In the data rows, the value 128 means zero.
In each game, the first row plays the second. By how much does the first row win? 10 means about a draw, 20 a big win and 0 a big loss. Wins can go round in a circle. Each row has two weighted sums of its numbers, A and B, taken from their middle values. A row wins by its A times the other's B, less its B times the other's A.
[159 110 127 113 153 153 146  95 151 128 128  98 138 145  92 131  98  90
 123  86]
[ 84 145  99  86 106 102 143 120 103 105 122 134  71 153  97 125  98 131
 102 167] ~ 11
[159 130 105 141  99 126 109 112 109 110 138 110 104 143 132 108 157 120
 111 144]
[169 137 100  92 109  84 177 134 107 161 122 133  61 161  73 129  97 120
 131 175] ~ 11
[171  97 219  95 156 169 101 166 156 104 102 146 204  86 162  87 157 110
  90 158]
[ 86 129 104 107 122 120 174 146 121 122 150 111 112 131 132  78 158 117
 207 154] ~ 12
[ 85 131 106 112 111 135 146 121 118 117 162 110  97 141 121  83 159  99
 152 156]
[ 86 116 135 155 109 113 100 141 104 120 112 122 141 119 149 184  99 176
  62 131] ~ 9
[113 139 208  99 112 212  30 116 121 105 108 147 197 116 210 182 158 185
 143 112]
[121 120 147 113 147 141 128 137 151 126 125  98 144  77 145  85 158 104
 156 137] ~ 8
[174 100 208 117 151 133 156 152 147 113 111  97 195  85 170  95 100 112
 167 172]
[158 124 123 130 149 152 136  84 151 113 162  97 118  96 168 101 159  80
 146 101] ~ 13
[ 85 132 115 146 109 115 123 112 108 115 141 110 122 111 115 145  97 171
 127 108]
[170 125 141 141 154 150 120 129 149 106 144 182 136 108 123 102  97 106
  98  82] ~ 10
[173 128 162 109 164 147 146 140 163 131 118  96 151 131 101 126  98  97
 130  84]
[161 129 129 138 128 149 105  76 117 107 132 183 124  84 126 130  98 155
 148 140] ~ 8
[119 130 149 132 146 129 102 122 145 124 129 122 146  76 169 113 158 148
 137 108]
[171 164 190 109 153 127 138 127 149 124 100  98 161  77 195 100 158 108
 161 102] ~ 10
[158 132 119 171 111 192  58  85 121 103 139 158 133 116 204 176 157 182
 176  99]
[119 130 134 109 157 134 155 133 146 162 126  98 138 169  92 155  96 100
  69  94] ~ 12
[174 123 111 163 116 140 112 147 109 116 130 181 119 195  92 167  98 141
  86  91]
[161 129 126 137 133 133 101 105 132 124 114 122 130  67 150 125 158 154
 133 108] ~ 8
[171 117 107  95 158 134 167 123 154 215  93  98 139  97 132  91 159  92
 115 140]
[ 87 107 168 127 163 158 125 160 166 111 137  99 152 148 152 130 160  92
 101 109] ~ 9
[159 129 194  95 163 142 154  89 153 120 126  97 154 140 123 134 101  90
  82  94]
[ 86 154 139 121 141 132 133 149 155 128 121 123 134 109 120 102  99 141
 104  89] ~ 13
[120  78 157 145 108 156  37 138 115 105 113 158 153 114 190 184 158 169
 179 109]
[111 100  99 108 111  90 150 128 111 105 124 134  74 156 134 127 158 100
 160 173] ~ 12
[172 200 128 142 150 158 125 143 156 112 153 182 135  83 170  76 159 103
 137 105]
[ 86 144 103 179  92 157  82 140  99 102 139 158 103 131 133 158  98 156
 125 152] ~ 5
[118 135 126 130 137 134 119 148 123 127 127 121 133 103 163  98 157 154
 142  87]
[162 138 169  85 150  70 245  91 156 152 107 170 244  87 117  95 158 102
  91 171] ~ 12
[156 125 106 106 113 121 140  99 110 117 148 110 109 148 127  94 158 106
 165 171]
[163  73 100 164  90 120 107  91  99 130 137 110  88 163  84 149 100 149
 112 148] ~ 11
[113 133 166 107 138  36 203 131 140 116  85 170 213  91 119 127 159 142
 168 168]
[168 129 100 107 116  44 181 133 112 212  97 169 161 103  88 176 159 176
 126 160] ~ 8
[118 132 189 113 155 123 123 157 154 119 111  98 161  77 178  95 157 122
 166 122]
[ 88 115 160 137 137 171  88 133 151 106 142 182 143  82 134 130  98 144
 107 124] ~ 10
[122 125 100 110  98 111 126 128  96 111 120 110 121 166 159 137 158 170
 137 121]
[ 88 132 103 118 115 142 147 151 128 124 196 110 104 158  63 143  96  99
 150 159] ~ 10
[170 131 116 104 146 125 168 128 149 130 138 111 125  96  96  84 100  76
 165 126]
[118 197 131 148 154 154 128 110 157 119 140  97 130 168  89 154  97 102
 103  84] ~ 11
[110 165 192 103 154 118 196 128 168 118 103  99 179  75 150  90 157 107
 136 144]
[118 138  97 109 124 114 156 135 136 203 120 169 132 111 133  68 158  96
 121 134] ~ 9
[118 177 159 136 152 156 116 149 146 117 105 122 161 159 109 147  97 123
  73  76]
[ 87 134 205 125 112 182  24 161 111 102 120 144 203 115 198 184 158 182
 158 137] ~ 8
[167 131 100 106 134 106 167 123 134 225 114 170 117 190  86 156  98  91
  79 135]
[ 86 229 101 125 106 137 132 127 108 116 162 109 101 145 126  96 158 103
 122 170] ~ 10
[120  86 101 107 113 139 174 160 114 120 174 109 100 163 139 146 160 108
 121 172]
[113  91  95 114 110 167  81 128 103 103 162 111  69 150 145  99  97 113
 138 172] ~ 12
[119 114 120 185 113 144  87 142 113 109 127 158 131 115 169 181 158 167
 184 127]
[110 128 103 112 102 107 134 129 111 160 131 109 106 110 128 144 157 166
 133 111] ~ 11
[112 128 111 154 133 139 132 123 131 119 143 121 128 101 124  66 158 102
 138 153]
[170 162 123 169 125 161  94 151 123 102 143 182 120  73 135 137  98 164
 129 153] ~ 12
[120 137 107 118 113 153 107 149 109 105 157 181 113 119 172  99 158 108
 165 148]
[113 129 132 131 161 162 122 116 162 109 154  98 132 127 124 117  97  83
  95 101] ~ 12
[121 120 215  94 164 194  93 124 173 101 102 182 176 163 180 146 159  97
  68 111]
[112  97 166 114 148 124 110 125 147 131 106 122 155  66 178 103 157 131
 154 111] ~ 8
[157 180 112 127 126 141 122  95 123 124 149 112 110 119 131  62 157  98
 132 143]
[120  97 102 120 100 119 123 113  99 109 136 109 102 156  92 139  97 119
  90 167] ~ 10
[122 126 100  88 103  38 183 141 105 230 107 171  96 144  94 111 157 137
 162 170]
[169 119 117 172 139 154 111 145 142 111 151 122 127  94 128  68 158 106
 120 164] ~ 13
[161 129  98 131 113  92  78  99 104 115 113 110 104 137  81 179  99 175
 122  94]
[172 161  99 104 110  80 218 131 111 226  99 169  86 156 111 131 157  87
 111 175] ~ 10
[175 115 105 106 133 105 153 156 140 117 113 110 125 105 124  66  97  98
 169 157]
[160 134 181 136 142 132 109  79 138 107 122 122 150 136 116 127  99 144
 120  83] ~ 11
[159 122 109 101 116  98 128 105 111 166 121 111 130  95 125 151 158 191
 141 127]
[ 86 128  98 107 111  37 139 131 117 136 117 170 120 149  43 179  97 186
 147  97] ~ 11
[160  25 139 118 146 174 142  93 148 103 174 182 139 149 114 140 100  98
  67 103]
[123 118 106  97 128 114 153 115 118 116 134 109 117 124 145  65 158  88
 185 143] ~ 7
[172  85 114 173 110 150  85 146 119 104 143 184 127 105 178 174 158 167
 168  98]
[120 112 153 103 158 156 144 148 167 126 150  98 138 134 123 126  98  95
  60  86] ~ 13
[159 130 110 137 111 114 128  78 108 162 135 122 123 107 152 171 158 190
 184 133]
[162 125 160 131 149 154 104  95 161 107 134 184 145 111 125 100  98 138
 102 102] ~ 10
[163 164  98 190 112 184  87  91 114 103 143 111  98 156 127 120  99 103
  84 164]
[121 132 174 108 167 142 150 154 167 119 122  97 148 115 149 115 158  86
 111 130] ~ 8
[170 117  97 149 112 135 125 151 111 113 180 109 100 145  93  89 158 113
 128 178]
[171 124 101 194 105 170  94 154 106 103 155 182 101 150 178 110 158 103
 153 162] ~ 17
[112 129 179 101 152 139 125 125 151 128 120 122 152 108 129 116  99 141
 112 101]
[172 131 102 119 110  82 138 134 110 171 122 170 109 118 111 182 158 186
 159 135] ~ 7
[112  92 106 108 125 120 166 120 112 191 115 170 103 139 136  97 159  93
 137 158]
[118 151 100  85 112  90 142 112 110 172 124 169  89 154  82 132  99 107
 121 168] ~ 13
[ 85 130 107 121 122 123 150 160 125 187 135 109 116 204  84 170  97  99
  96 119]
[125 132 107 107 109 107 116 131 104 117 123 111 127 107 122 166  98 180
 100 108] ~ 10
[120 131 186 120 138 114 106 138 144 125 102 121 167  80 194 126 156 150
 126  94]
[111 129  98 121 111  95 117 138 114 104 123 109 100 181 166 160 158 175
 105 109] ~ 12
[123 131 163 123 162 168 100 125 166 105 142 183 148 156 170 143 158 103
 131  92]
[120 129 117 144 134 129 122 149 143 115 149 182 120  99 157  73 157  94
 157 102] ~ 5
[121  85  97  97 107  81 169 146 108 222  99 169  80 153  75 134  98 102
 145 168]
[ 83  85 100 108 150 111 165 150 147 223 101  86 148  78 119 103 158 115
 107 172] ~ 15
[108 121 129 119 112 127 103 115 117 122 124 123 137 120 134 171  98 185
  87 120]
[ 87 131 186 141 112 139  54 125 111 106 102 145 186 126 122 177  98 169
 137 124] ~ 11
[160 161 113 110 128 116 115 114 127 138 130 110 110 172  97 149  97 137
 119  83]
[160 127 102 118 102 114 120 104 104 110 148 110  93 155 139 124 158 116
 137 162] ~ 9
[173 129 100 110 109 122 141 158 110 111 177 111  81 154  63 143  99  98
 122 174]
[ 87 129 150 131 149 163 126 156 150 120 119  99 150  86 134  91 158 110
 150 153] ~ 11
[172 126  98  95 164  93 199 138 164 224 112 169 163 104 106 108 158  91
  87 160]
[112 154 133 109 128 132 133 131 128 185 106  85 164  82 137 142 156 158
 133 172] ~ 8
[122 140 101 165  96 117  89 124  99 114 163 110 100 177  91 167  98 172
  68 104]
[ 87 139 104 110 109 120 119 148 119 120 127 110 114 146 173 151 159 149
 123 102] ~ 6
[118  21 119 108 144 138 136 125 145 104 162 111 115 167 160 142 156  78
 124 113]
[163 146 158 157 138 141 108  79 134 120 138 122 146 144 121 134  99 145
  92  81] ~ 14
[173  92 104 106 114 122 141 134 113 117 172 109 102 148 121  97 156 108
 172 167]
[172 131 134 137 159 175 123 128 154 106 164  98 137 115 141 105  98  90
  98 111] ~ 10
[170 112 151 132 133 136 102 138 129 105 127 182 136  76 136 132  99 161
 156 154]
[118 130 116 140 111 134  95 123 108 108 142 182 117  93 123 146  97 160
 144 121] ~ 10
[113 131 184 140 149 163  99 137 147 108 111 181 162 141 118 123 100 123
 100  81]
[119 116 153 119 158 155 145 145 155 128 125  98 139 130  96 126 101 106
 129  83] ~ 10
[ 87 126 106 117 105 125 139 151 110 120 139 111 112 116 155 107 158 161
 142 104]
[120 131 131 179 133 156 110 136 131 111 129 121 132 172  98 160  97 141
  67  79] ~ 9
[172 126 101 177 107 208  88 145 115 104 153 181  86 157 152 110  97 124
  95 169]
[173 184 158 114 150 151 161 138 152 131 131  97 146  91 153  84 158 106
 187 131] ~ 11
[173  88 145 145 139 192  67 122 137 107 152 183 140 148 190 136 158 136
 132  61]
[160 129 113 101 110  65 149 105 112 112 119 123 158 108 131 179 158 174
 182 143] ~ 5
[171 133 112 164 130 135 105 136 129 116 127 122 122  71 138  80 157 118
 114 155]
[109 144 192  98 132 125 126 113 142 115 108 122 166  83 158 151  99 157
 121 166] ~ 12
[160 105 107 122 111 114 115  96 113 116 129 110 125 158 162 137 158 149
 117  95]
[ 88 188 141 152 117 144  87 141 118 102 126 181 129 103 128 166  98 169
 118 134] ~ 7
[119  54 168 106 154 120 137 142 149 130 123 120 163  86 190 104 158 143
 160  91]
[ 85 129  98 111 131  31 195 133 138 211 110 170 173 186  43 168  99 149
  91  84] ~ 8
[ 85 118 115 126 125 124 123 160 134 120 135 110 122 141 111 117  99 134
 101  66]
[112 133 107 133 110 110 112 128 117 125 150 110 113 136 101 114  99 161
 114  74] ~ 10
[ 84 128 108 118 121 134 139 135 120 125 155 110 118 153  91 129  98  85
 135 156]
[173 113 102 114 125  83 220 139 135 231 110 169 111 125 107  81 160  90
  96 165] ~ 6
[161  48  98 209  92 160  59  90  99 105 123 158  54 154 114 111  98 127
 128 149]
[170 125 115  99 144  75 189 121 147 179 106 169 163  68 114 126 158 138
 129 172] ~ 15
[118 133  96 191  88 140  87 135  95 106 135 108  83 151 149 125 157 153
 159 149]
[123 131 136 117 145 167 120 129 163 108 156 182 133 173 163 159 159  92
 103  83] ~ 8
[ 88 107  98 190 106 190  82 136 109 105 144 182 102 148 148 101  98  98
 132 170]
[ 85 194 197  98 165 143 161 133 160 123 114  97 177 103 134 104 100 106
 128 134] ~ 5
[175 130 106 124 101 120 117 129 102 117 133 111 109 130 151  87 158 145
 143 128]
[161 132  98  93 107 105 164  97 100 109 128 134  55 155 137 130 157 107
 182 178] ~ 9
[ 87 230 111 200 138 158  97 140 130 109 105 121 136 191  82 170  99 135
  64  86]
[ 86 130 185  97 148 145 166 154 151 133 111  97 168  97 160  96 156 115
 200 148] ~ 9
[161 125 181 142 153 178  84  93 151 103 112 180 157 106 183 118 160 136
 134  90]
[119 130 167 134 163 142 119 124 164 125 116  98 161 117 122 113  99 108
  96 105] ~ 11
[ 84 131 100 111 113  73 113 129 119 143 101 171 109 148  53 179  99 183
 129  94]
[160  97 206  90 150 120 123 100 139 111 109  97 193  75 169 113  97 128
 112 176] ~ 8
[155 126 117 114 144 160 135  90 139 110 167 110 115 154 110 136 100  78
  84 124]
[160 129 120 164 136 170 102  86 129 103 148 182 127  92 184  73 158 110
 163  89] ~ 5
[159 125 152 127 150 148 111 101 147 121 119 122 143 139 117 125  97 135
  98  80]
[161 123 101 113 106  59 175  89 120 227 101 170  65 154  73 130  98 113
 165 178] ~ 12
[172 111 200 103 168 147 146 128 174 108 113  97 160 135 160 128 159  91
  94 114]
[159 131  98  93 102  83 137  95 102 175 110 168  91 150 137 109 157 130
 188 151] ~ 8
[170 134 159 141 146 161 120 136 149 113 109 120 159 155 114 139  99 134
  94  74]
[160 117 136 121 119 125 135  83 115 125 112 122 147  89 137 165  98 181
 109 129] ~ 7
[161 126 110  96 148  75 206  99 143 219 109 171 177 183  63 167  98 106
  66  87]
[171 130 122 193 148 172 112 138 152 113 124  97 151 191  77 166  97 133
  86  88] ~ 11
[167  53 129 106 117 103 130 138 120 126 115 121 146  98 141 174 156 183
 179 149]
[ 84  51 188 101 167 173 128 127 150 109 127 180 153 134 129 131  98  94
  72 100] ~ 18
[119 219 146 164 137 163 102 152 140 110 112 147 161  74 155 142 159 177
  98 164]
[ 87 126 102 112 109  85 157 141 110 206 117 169  68 159  83 124  97 106
 137 180] ~ 4
[ 86 114  98  83 135  90 135 169 131 230 111  86 136 171  78 150  99 150
  98  69]
[120 127 108 158 116 151 114 147 121 107 157 182 113 115 171  68 157 109
 170 126] ~ 16
[123 125 214 119 160  94 225 139 166 109 100  98 226 154 113 142  99 102
 107  87]
[162 127 144 116 157 134 152  83 154 145 106  99 144  80 146  88 159 113
 146 124] ~ 8
[156 128 159 129 147 148  98  83 143 119 112 120 152  61 171 117 157 151
 140 121]
[111 128 102 118 116 130 137 142 117 112 168 110 109 142 123  90 157 104
 138 162] ~ 9
[156 124 101 162 105 127  96  91 116 113 141 110  83 157 139 119 157 115
 145 171]
[122 180 116 139 107 130 106 131 111 115 122 181 126 147 165 171 160 178
 118 110] ~ 9
[112 157 115 112 136 119 122 148 128 126 135 109 118  84 169  76 160 109
 168  88]
[171 187  99  93 108  76 172 148 105 216 110 169  82 154  80 129  97 114
 132 171] ~ 5
[ 89 125 141 131 155 149 128 159 160 129 134  98 134 157  80 144  98 119
 132  78]
[119 125 117 100 115  88 148 131 119 147 102 122 154  89 127 172 159 168
 140 145] ~ 4
[ 89 165 111 121  96 165  82 138 107 105 153 182 124  90 132 118  97 187
 122 164]
[171 115 194 121 117 146 109 130 117 112 114 121 173 126 150 175 100 173
  74 112] ~ 10
[108 142 103 117 120 119 126 136 113 183 112 108 112 102 125  80 157 109
 124 106]
[123 128 103 219 107 158  90 154 110 106 124 112  72 155 112 121  95 105
 120 173] ~ 4
[121 127  97 101 115  73 161 132 115 232 108 170 118 164  74 145  98 164
 121  98]
[158 101 109 110 114  72 125 101 115 118 105 123 140 136  81 177  99 173
 145 105] ~ 9
[ 87 129 183 104 154 125 163 144 154 133 122  99 159  91 123  89 100  87
 149 148]
[171 125 117 106 144 121 176 126 138 124 125 110 127  97 157  78 157  98
 193 105] ~ 13
[123 127  99 101 110 107 173 118 117 114 147 134  51 160 132 142 157 110
 144 170]
[122  57 181 108 157 136 170 141 146 134 105  97 161  88 164  89 157 110
 183 131] ~ 14
[172 130  98 106 108  84 127 152 115 162 108 109 101 117 112 178 157 175
 147 135]
[121 173  97 203 111 153  88 133 118 104 139 110  82 162 119 121  98 108
 107 175] ~ 12
[ 88 139 103  99 114  45 184 150 119 175 107 169 163 162  53 168  98 184
 107  90]
[ 86 123 124 200 140 173  93 136 138 108 111 123 152 191  78 174  97 114
  47  90] ~ 11
[113 129 121 184 112 151  92 116 120 106 105 157 148 115 130 182  97 178
 146 145]
[120 141 128 154 148 150 126 137 148 117 135 122 139 185  88 158  98 116
  98  86] ~ 10
[114 129 116 115 114 111 114 139 102 126 130 108 132 103 130 165  99 178
  91 114]
[ 85 124 107 115 114  89 114 155 120 213 105  87 152 140  96 171  99 171
 129 109] ~ 9
[164 127 114 177 137 157 118  95 139 112 124 123 128 198  83 172  98 122
  87  86]
[119 129 101 114 111 108 116 138 104 113 121 110 122 165 171 162 157 168
 122  97] ~ 9
[ 88 131 168 128 137 149 116 155 135 110 116 181 152  65 170 134 157 160
 142 120]
[112 178 110 116 110 120 110 121 119 117 117 110 121 159 184 168 156 178
 108 106] ~ 10
[171  82 160 114 166 141 128 132 155 136 135 100 148 125 103 115  96 106
 147  90]
[120 124 111 100 118  32 195 143 109 121 118 170 200 108 102 169 160 187
 148 163] ~ 3
[120 136 138 125 119 125 123 135 125 130 129 122 141 105 136 173  97 184
  98 119]
[159 132  98 100 135  95 176  87 126 227 115 172 127 197  77 174  97 104
  57 133] ~ 9
[112 173 157 117 139 126 116 128 143 129  99 121 156  91 142 135  98 150
 109 121]
[ 88 126 120 161 141 137 106 139 136 123 129 122 138  70 141  67 157 125
 144 137] ~ 7
[120 177 111 129 114  95 100 123 110 199 107  86 147 120 145 172 159 174
 182 148]
[ 85 129 156 108 163 155 126 135 172 129 125  98 151 143 104 135  97  84
 111  81] ~ 11
[109 146 215 112 155  86 232 146 150 108 111  99 222 162  97 155  99 107
  76  79]
[111 108 105 142 109 117  86 124 109 107 125 158 113 113 116 179  98 176
 168 137] ~ 4
[113 139 111 120 117 129 143 123 113 123 174 110 105 164  77 144  98  90
 122 161]
[177 123 102 109 124  88 152 144 118 228 113  85 163 101 128 155 157 163
 132 171] ~ 11
[118  93 191 121 163 151 127 117 170 121 117  99 161 107 129 105  98 110
 113 121]
[ 84 191 178 102 155  93 180 121 164 133 115  98 180  84 138  91 160 105
 135 154] ~ 9
[120 111  96 106 105  90 158 123 114 105 118 109 115 132 186 109 157 126
 178 103]
[119 114 104  87 111  87 126 146 108 120 105 109 127 139  76 176  98 168
 127 102] ~ 17
[111 189 165 102 132  48 201 114 131 103 106 123 225 132  88 146  97 166
 151  79]
[110 160 100  93 105  92 132 121 106 105 118 134  46 154  75 130  98 109
 119 171] ~ 14
[172 124  98 113 108  74 166 143 117 228 115 169  97 163  70 149  97  94
 131 167]
[ 89 128 117 144 112 101 140 137 116 177 104  85 141 111 147 175 158 181
 173 148] ~ 10
[ 85 124 145 126 119 125 113 168 125 128 123 120 139 135 182 166 157 172
 130  98]
[111 180 128 147 113 150  99 125 113 109 134 182 142 107 122 167  97 185
 123 120] ~ 9
[119 137 122 145 115 123 110 135 113 121 117 180 131 132 118 170  98 175
  81  87]
[171 129 103 190 112 169 104 151 107 107 153 111  93 154 159 136 158  99
 123 172] ~ 10
[164 137 109 133 109 117 124 102 105 121 133 110 126 142 158 154 158 168
 134 112]
[159 131 106 121 109 129 141  96 104 112 132 112 108 129 144  86 159 110
 146 144] ~ 8
[ 84 125 116 134 131 124 136 145 151 121 138 110 109 115 113 107  98 103
 113  67]
[119  63 108 106 139 125 168 136 133 128 126 110 124 107 158  67 158 103
 189 106] ~ 10
[172 130 101 111 106 124 130 147 111 110 164 110  94 153 128 121 158  99
 114 182]
[ 85 164 107 137 117 113  85 135 112 112 120 158 123 164 180 172 159 181
 111 107] ~ 10
[121 166 104 202 109 181  84 139  97 106 138 158 101 156 143  98  97 119
 130 171]
[176 128 151 115 147 121 150 140 151 133 103 122 143  78 180  98 157 118
 151 103] ~ 15
[ 85  40 147 139 134 134 123 136 136 143 109 122 148 142 104 134  98 144
  95  74]
[ 86 161 113 101 140 114 146 149 146 214 119  85 164  69 128 119 157 136
 128 176] ~ 15
[113 150 127 125 120 140 109 116 120 106 139 183 134  90 120 151  99 163
 138 119]
[161 132 186  97 152 118 162  87 141 108 110 122 167  77 165 104 158 135
 162 140] ~ 15
[110 124 185  95 152 125 138 146 156 109 106 182 156  95 130  94  98 118
 149 135]
[ 87 127  99 180 108 131  93 145 110 109 156 111  99 153 109 121  97 124
 119 169] ~ 10
[ 87 117 117 135 154 147 113 152 157 125 153 123 122 178  85 156 100  68
  98 100]
[160  86 175 105 157 137 151  89 157 147 117  96 185 166  98 152  98 108
  41  84] ~ 12
[110 149  98 173  84 115  89 132  88 117 133 110  83 149  95 134  99 164
 112 135]
[163 125 109 105 143 110 155 103 148 127 124 108 114 101 101  89  98  74
 167 117] ~ 15
[161 129 101 108 109  91 139  87 102 156 112 170  75 150 132  96 158 120
 184 165]
[120  64 163 121 154 148 129 139 160 129 111  98 154  81 144  83 159  98
 152 150] ~ 10
[112  88  96 116 110 101 124 140  95 109 115 110  89 154  95 126  98 105
 122 175]
[169 130 102  96 101  98 122 125  99 203 108 171 118 110 134 126 158 176
 172 151] ~ 11
[157 111 137 116 156 129 117  72 154 127 128 122 150 118 117 105  97 104
 112  84]
[122 131 100  96 108 105 128 130 111 106 128 109  91 160 142 128 157 106
 157 165] ~ 12
[ 85 154 136 135 147 155 162 135 147 132 145  99 139  98 118  87 157 115
 158 156]
[161 182 109 102 127 131 172  89 126 142 151 110 119 181  89 166  97  94
  67 141] ~ 13
[157 129 136 134 129 158 107  89 133 105 144 182 128  90 173 127 157 141
 156  72]
[120 135 103 142 102 113  91 131 102 119 139 109 116 122 115 168  99 176
 140 129] ~ 10
[122  86 175 131 151 147 138 128 165 120 119  98 157  75 161  90 157 125
 136 138]
[165 128 104 103 111  94 106  90  98 112 112 110 129 113 139 179 157 185
 186 128] ~ 4
[ 87 182 154 129 161 176 126 130 163 109 142  98 141  96 181  97 159  95
 133 114]
[159 127 167  92 151 143 136 104 159 132 107  98 153  80 175  89 157 113
 183 108] ~ 12
[162 123 150 123 133 130 131  87 138 122 106 123 150 140 111 132  98 132
 110  83]
[118 103 113  99 151 118 142 110 154 189 105  99 135 168  92 154  97 107
 100  88] ~ 9
[ 87 126 134 158 153 146 116 139 150 116 145  98 132 169  87 147  98 118
 105  80]
[172 139 123 140 119 133 111 112 118 117 126 180 134 119 112 155  97 188
 110 100] ~ 8
[ 86 125 112 129 119 122 128 113 108 121 144 110 114 109 110 111 101 150
 130  86]
[120 126  97 107 109 120 136 151 114 102 126 110  77 155 110 124 157 110
 143 175] ~ 9
[ 85 124 105 163 104 121  79 138 107 104 129 156  97 120 154 183 159 192
 166 112]
[119 192 110 192 134 156 106 142 126 109 124 122 135 194  83 172  99 133
  57  89] ~ 12
